(in the rows, 128 means zero)
First come named moves, each a turn or a mirror, each shown by rows before and after it. For each pair of rows after them, which moves, in which order, take the first row to the second? The first pair is done for you.
move defel:
[153 118 139 138 165 146 115 113 128 117 100 140 114 146 136 164 127 138
 125 110 107] |-> [140 126 143 123 157 155 136 119 112 133 116 120 157 127 135 125 162 131
  96 128 165]
[ 89 134 115  83 140 100 167 141 135 163 182 119 139 134 131 118 130 102
 118 164 134] |-> [104 127 111  99 151  92 149 139 154 150 165 139  95 153 133 152  97 110
 151 145  78]
[130 146 130 157 108 130 114 127 162 108 122 122 128 121 153 120 141 120
 170 137 113] |-> [127 156 131 147 108 133 122 126 157 116 130 115 142 115 153 108 154 120
 157 142 137]
move Mal:
[141 142 122 145 124 125 119 130 149  96 111 126 105 122 147 148 117 145
 165 124  96] |-> [129 147 142 124 180 154 130 122 133 119 105 115 139 138 134 136 119 158
 135 126 130]
[126 111 142 113 166 104 134 146  91 112 128 109 168 118 110 126 150 131
  99 119 158] |-> [137 103 115 135 101  77 119 154 111  88 135 125 132 101 128 139 152 111
 132 113 115]
[138 146 140 108 207 131 114 140 120 131  68 119 120 175 147 199 125 114
 113 151  90] |-> [149 141 120 127 161 107 103 144 134 112  72 132  89 160 155 209 124  99
 134 148  60]
move mabub:
[128 127 141 129 146 125 113 114 152 143 109 129 143 116 131 123 107 128
 126 113 137] |-> [125 128 132 129 120 118 120 123 148 140 119 127 147 104 134 113 121 118
 121 116 151]
[114 164 133 161  96 185 146 131 138 157 108 112 139 118 141  83 186 136
 110 149 146] |-> [133 125 101 120 102 141 152 155  84 180 142 165 101 135  88 108 129 118
  72 132 139]
[144 103 102 107 125 108 132 144  99 150 144 146 100 138  93 143 104 119
 113 119 124] |-> [128 138 144 143 167 160 118 113 148 127  98 106 123 150 131 136 131 158
 153 126 110]
Now pairs of rows:
(2 to 3 moves a pair)
[109 133 132 122  75  94 168 152 131 113 169 126 115 101 121 113 154 101
  89 135 148] |-> [119 133 152 150 134 113 133 131 162  89 125 137  73 143 127 165 111 134
 136 112  75] : defel mabub
[129 125 125 110 104 105 131 125 115 128 131 129 130 127 133 114 133 119
 116 138 142] |-> [128 130 146 124 151 126 121 113 127 125 105 123 128 147 134 130 117 145
 130 132 121] : defel mabub Mal
[119 140 128 130  70 124 129 127 145 134 150 114 139 102 156 100 184  89
 102 148 143] |-> [121 132 123 115  80 117 137 136 130 146 159 122 138 103 141 100 178  86
  86 152 154] : defel mabub defel
[131 127 121 133 117 102 110 135 147 126 125 147 111 136 117 146 107 133
 135 109 103] |-> [124 132 118 115 109 100 128 139 127 144 145 135 141 123 108 117 127 125
 100 124 147] : Mal mabub mabub
[143 119  87 176  70 139 124 168 151  86 167 139 115  81 161 169 115 104
 134 122 140] |-> [152 102 100 151 151 149 118 165 125 105 157 164  97 122 121 202  60 123
 110 103 124] : defel mabub
[125 137 146 143 167 153 118 105 139 108 101 103 123 131 134 135 126 141
 140 127 108] |-> [141 113 114 126 136 113 120 126 109 119 131 140  90 128 106 149  97 116
 122 117  95] : Mal mabub mabub
[169  59 127 109 160  49 138 164  99 139 172 191  25 158 119 165  87 123
 146 124  49] |-> [152  74 105  90  68  37 176 183  86 153 219 159  90  96 136  86 168  86
 107 160 147] : defel Mal
[118 138 148  99 101 150 120 136 124 127 111 101 155 128 144  96 151 151
 126 142 153] |-> [130 129 134 118  72 133 104 137 141 106 104 115 116 126 148 118 137 146
 157 129 105] : Mal defel
[130 120 111 119  85 104 143 140 110 136 144 157 129 104 138 116 135 110
 114 127 153] |-> [127 135 141 154 129 136 120 114 157 110  98 137 119 130 167 143 131 140
 162 118 109] : Mal defel mabub
[134 151 146 131  54 125  97 173 107 134 144 143 147 122 159 125 143  85
 152  98 171] |-> [141 136 161 109 152 139  89 168  87 153 127 161 127 171 126 161  86 108
 136  78 143] : Mal mabub defel
[114 110 140 137 191 156 103 114 143 119  87 143 145 150 133 109 111 155
 140 131 127] |-> [123  85 103 102 140 113 123 140 100 142 134 166 146 130 103  94 108 126
 100 130 160] : Mal defel mabub
[103 142 155 148 140 122 134 131 142 130 125  95 181 119 132  73 169 146
 133 149 169] |-> [114 138 162 174 158 120 104 123 173 103 101 114 137 146 139 120 134 160
 177 129  98] : mabub defel mabub
[123 167 103 152  72 136 133 141 164 123 154 110 125  99 157  92 183  99
 150 150 154] |-> [143 129  84 142  93 100 112 152 144 125 160 166  56 129 121 149 106  97
 155 117  86] : defel mabub
[127 138 143 138 137 180 120 154 144 137  97  96 155 133 150 130 128 131
 134 122 135] |-> [142 117 128 134 134 152 115 161 136 135 106 130 118 143 132 156  91 124
 137 105  97] : Mal mabub mabub
[100 136 149 124 177 154 148  88 116 140 100  81 204 124 108 125  98 156
 110 139 160] |-> [109 132 103 151  38 104 143 104 137 109 130  89 179  76 135 109 127 113
 144 142 148] : Mal defel
[142 148 146 122 134 143 153 117 155 149 134 148 134  94 192 134 194 114
 145 141 163] |-> [154 129 124 116  96 109 151 127 145 153 155 176 106  88 177 146 178  94
 139 131 148] : defel mabub defel
[116 157 126 153  61 132 125 108 162  94 103 123 142 104 168 101 167 118
 164 118 135] |-> [109 161 162 122 187 172 132  95 134 122  81 115 164 154 136 114 138 154
 130 112 156] : mabub Mal mabub
[124 140 111  92 152 129 149 154  86 130 155 145 155 105 119 132 129 116
  90 157 140] |-> [132 129 113 105 176 132 129 152 100 121 135 166 118 126 117 168  93 129
 115 140  91] : defel Mal
[130 128 147 100  65  95 116 122 135  97 143 107 111 120 156 109 116 116
 167 164 139] |-> [126 134 159 107  78 106 114 114 146  94 130 101 120 122 163 113 120 123
 178 165 136] : Mal defel mabub
[127 161 183 163 187 200 124  97 152 120  92 123 116 139 121 142 123 159
 117 132 129] |-> [150 131 135 174  95 138 111 122 152 100 121 168  47 120 113 165 103 121
 139 114  81] : defel mabub defel
[143 109 143 164 139 123 111 150 116 137  91 179 115 139 125 177  85 170
 165 133  83] |-> [138 104 112 149  54  93 142 171  88 152 136 173 148  96 124 128 126 136
 128 152 142] : mabub mabub defel
[153 109 116 128  89 137 141  99  95 136 153 134 157 116 141 128 149 101
 106 142 127] |-> [152 111 148 133 157 163 128  79 108 136 124 128 153 147 137 150 129 129
 119 135 105] : defel mabub Mal
[136 148 124 165  67 122 109 131 175 108 124 117 103 105 170 134 166 112
 171 119 102] |-> [139 144 148 164 147 145 100 121 172 113  95 123  91 142 155 166 124 140
 172 101  77] : defel Mal defel
[154  92  93 168 145 128 136 129 108 118 118 183  52 143 100 163  61 102
 142  80  41] |-> [137 102  68 134  68 111 187 152  61 148 177 158 129  90 102  82 130  65
  75 114 163] : Mal mabub mabub
[132 119 107 137  87  91 138 131 109 144 142 149 158 100 138  87 132 106
  96 157 133] |-> [135 128 117 170  90 100 118 117 148 115 113 145 132 107 160 115 127 116
 146 148  84] : defel mabub mabub
[136 145  91 145  83 114 120 138 142 122 156 125 118 108 121 117 129 118
 148 139  81] |-> [127 140 111 107 163 137 137 136 104 161 161 120 154 133  89 110 115 135
  96 144 131] : defel Mal mabub
